(in the rows, 128 means zero)
Rotation paths and how fast each direction turns (degrees each step)
Each turn is a multiple of 5 degrees from 10 to 175, or 0.
Each row of a path follows its step; steps can be skipped.
Path 1:
step 0: [138 135 124 132 131 134 132 121 131 126 131 128 123 129 137 132 132 134
 127 120 140 127 124 122 130 134 118 138 127 140 121 129 124 135]
step 1: [136 132 124 131 131 118 117 138 122 125 128 131 119 133 127 130 136 136
 126 126 128 136 121 135 130 112 129 128 128 123 127 131 123 133]
step 2: [131 132 137 130 125 125 125 132 126 126 123 127 119 127 133 124 133 121
 141 136 118 124 146 135 128 129 129 130 119 127 122 127 134 125]
step 3: [131 126 120 133 129 132 134 143 131 129 128 135 132 132 133 126 125 119
 125 119 134 129 137 115 137 137 122 132 121 127 127 127 128 131]
step 4: [132 135 119 125 134 129 128 134 123 132 128 128 129 117 118 132 132 130
 123 116 123 120 123 131 134 124 126 119 137 119 116 128 127 131]
step 5: [130 130 125 122 128 130 133 126 124 125 129 118 123 127 138 125 138 137
 134 135 119 132 134 132 130 130 117 135 140 133 120 126 131 120]
step 8: [119 130 137 131 125 139 136 134 124 128 123 131 127 131 144 130 133 132
 132 128 126 120 132 127 132 126 121 129 125 133 115 123 129 137]
step 9: [136 135 114 133 120 122 129 130 128 141 130 135 126 131 132 127 130 130
 124 118 130 130 126 132 137 129 129 140 127 125 125 123 118 131]
step 10: [142 134 125 126 135 119 130 131 127 123 116 123 129 121 123 122 136 126
 126 132 123 131 131 135 132 121 134 131 132 127 121 139 138 128]
step 11: [124 119 128 130 133 128 121 137 123 113 124 122 124 127 138 119 131 129
 135 125 125 122 137 127 135 139 120 126 125 134 126 129 123 125]
step 12: [134 139 120 133 135 131 124 129 120 133 137 134 117 130 126 136 122 121
 126 123 129 126 123 118 132 135 118 124 121 126 123 130 124 125]
[125 132 127 130 124 126 132 124 128 127 129 130 125 127 131 130 130 124
 123 128 127 129 131 129 129 130 125 128 127 127 131 128 127 126] => 115
[133 129 126 129 129 131 129 127 125 127 128 129 130 132 130 127 127 130
 128 126 131 125 128 125 129 129 128 131 125 127 133 123 126 126] => 125
[129 127 132 129 125 130 128 131 123 125 126 126 128 125 131 129 131 129
 128 128 126 124 128 130 125 125 128 127 131 125 131 129 128 126] => 120
[127 131 126 127 122 132 131 126 130 128 127 126 129 127 125 129 127 133
 129 126 128 128 127 127 130 128 125 130 129 124 127 131 128 131] => 80
[131 125 128 126 126 127 132 132 128 127 129 128 131 126 128 128 125 128
 126 126 123 127 128 131 134 130 131 128 125 128 127 128 129 126] => 55
[124 124 126 131 128 126 124 128 129 129 128 131 128 131 128 128 130 131
 128 124 127 126 129 129 132 127 129 124 129 126 131 128 125 128] => 140
Path 2:
step 0: [131 132 116 131 115 122 132 118 116 127 129 128 137 126 122 125 140 122
 136 129 129 119 132 125 126 121 119 130 126 125 127 119 120 112]
step 2: [131 118 122 136 126 123 133 121 117 125 135 120 135 124 124 142 126 130
 126 129 123 139 122 131 121 128 126 112 131 122 116 130 130 121]
step 4: [130 128 128 135 121 124 129 111 143 130 134 120 124 125 130 135 129 125
 130 133 131 122 132 135 129 146 131 116 121 133 125 130 138 127]
step 5: [123 132 141 141 129 128 131 121 131 120 137 127 128 126 121 121 137 140
 132 125 129 122 137 123 117 132 130 132 118 135 119 133 133 118]
step 6: [120 122 134 129 129 135 120 116 129 126 148 139 129 133 130 131 130 139
 128 127 141 124 130 131 137 137 130 133 131 126 133 127 128 116]
step 7: [129 129 119 131 134 112 121 120 118 130 138 119 130 142 131 131 135 136
 130 121 128 127 128 123 128 128 127 138 129 135 129 122 135 115]
step 8: [125 124 132 118 142 127 139 124 122 125 127 120 121 134 130 140 130 142
 138 124 131 123 131 125 126 131 118 128 134 122 143 130 129 123]
step 9: [133 119 126 126 131 127 133 123 129 132 128 115 145 132 118 138 128 124
 132 121 128 116 136 132 133 124 119 122 129 117 126 119 132 121]
step 10: [134 126 126 126 132 137 134 124 125 119 126 116 128 131 113 136 135 121
 128 142 129 111 128 130 123 122 126 139 122 132 132 133 122 124]
step 11: [126 116 123 139 114 135 132 125 123 125 133 122 130 123 135 147 129 125
 131 132 135 119 121 128 128 127 130 126 114 118 128 135 132 127]
step 12: [127 124 137 135 126 123 138 120 119 127 135 121 128 119 126 136 139 126
 125 128 135 139 127 124 126 120 128 139 116 132 116 125 116 125]
[131 128 129 128 130 128 129 126 128 124 128 127 124 128 125 126 123 128
 133 127 128 129 129 124 128 124 131 131 128 130 128 128 125 129] => 155
[123 126 128 127 123 127 127 128 131 124 128 126 127 128 127 130 125 131
 129 130 130 127 126 129 132 130 130 126 131 126 131 127 126 130] => 155
[126 132 130 127 127 124 129 131 126 125 126 124 127 129 126 127 132 130
 125 128 127 128 131 132 128 124 131 130 128 128 126 128 127 126] => 155
[128 127 133 130 126 130 127 126 129 127 129 127 123 127 127 127 128 126
 122 128 128 132 129 126 130 129 128 125 124 132 126 129 130 129] => 40
[130 128 129 126 131 127 126 128 128 131 125 128 127 130 128 135 129 131
 128 126 126 130 129 128 128 126 130 122 130 132 128 126 125 128] => 65
Path 3:
step 0: [129 135 122 131 131 129 132 137 126 120 116 135 136 127 129 121 120 130
 119 138 132 125 127 130 132 127 122 143 132 120 132 128 120 130]
step 1: [122 143 128 129 128 126 131 133 123 139 119 127 117 126 125 124 125 133
 134 127 118 121 132 121 129 127 130 139 132 125 116 134 130 132]
step 2: [115 126 129 133 129 140 134 126 134 126 121 130 132 128 124 121 128 135
 122 119 127 129 121 135 123 128 134 145 124 120 129 133 131 129]
step 3: [121 127 129 134 134 129 120 128 130 129 122 124 124 128 127 138 124 132
 130 130 114 129 139 140 131 133 136 133 120 135 117 132 127 138]
step 5: [130 130 117 138 137 120 131 128 117 115 119 125 125 123 128 130 124 133
 127 132 130 123 140 129 126 137 133 130 132 139 132 129 129 131]
step 7: [118 131 129 127 129 138 129 133 120 123 130 133 126 127 136 119 131 127
 127 120 127 122 139 124 124 134 142 128 133 132 134 132 140 138]
step 8: [130 135 126 129 122 139 123 124 132 123 133 131 125 128 140 138 131 126
 130 127 126 126 122 138 129 131 141 134 126 119 130 124 119 140]
step 9: [126 128 126 125 129 128 124 124 127 138 128 122 131 139 140 126 130 125
 131 135 128 115 132 128 126 147 133 127 118 127 131 134 133 132]
step 10: [138 122 120 133 118 128 125 125 130 120 125 123 124 118 132 132 130 138
 137 133 138 126 122 131 120 141 133 131 128 121 128 128 129 125]
step 11: [127 126 122 134 122 134 130 132 130 127 127 121 126 125 135 125 129 120
 133 138 139 119 145 129 135 127 124 126 123 131 126 141 130 121]
step 12: [137 130 135 131 129 141 127 142 128 125 137 127 120 123 137 122 128 133
 139 126 137 136 128 128 126 132 130 132 136 128 122 126 135 124]
[131 124 126 131 131 126 127 129 127 124 130 125 127 128 129 127 128 128
 129 128 132 129 132 130 128 127 125 128 127 132 125 125 128 124] => 55
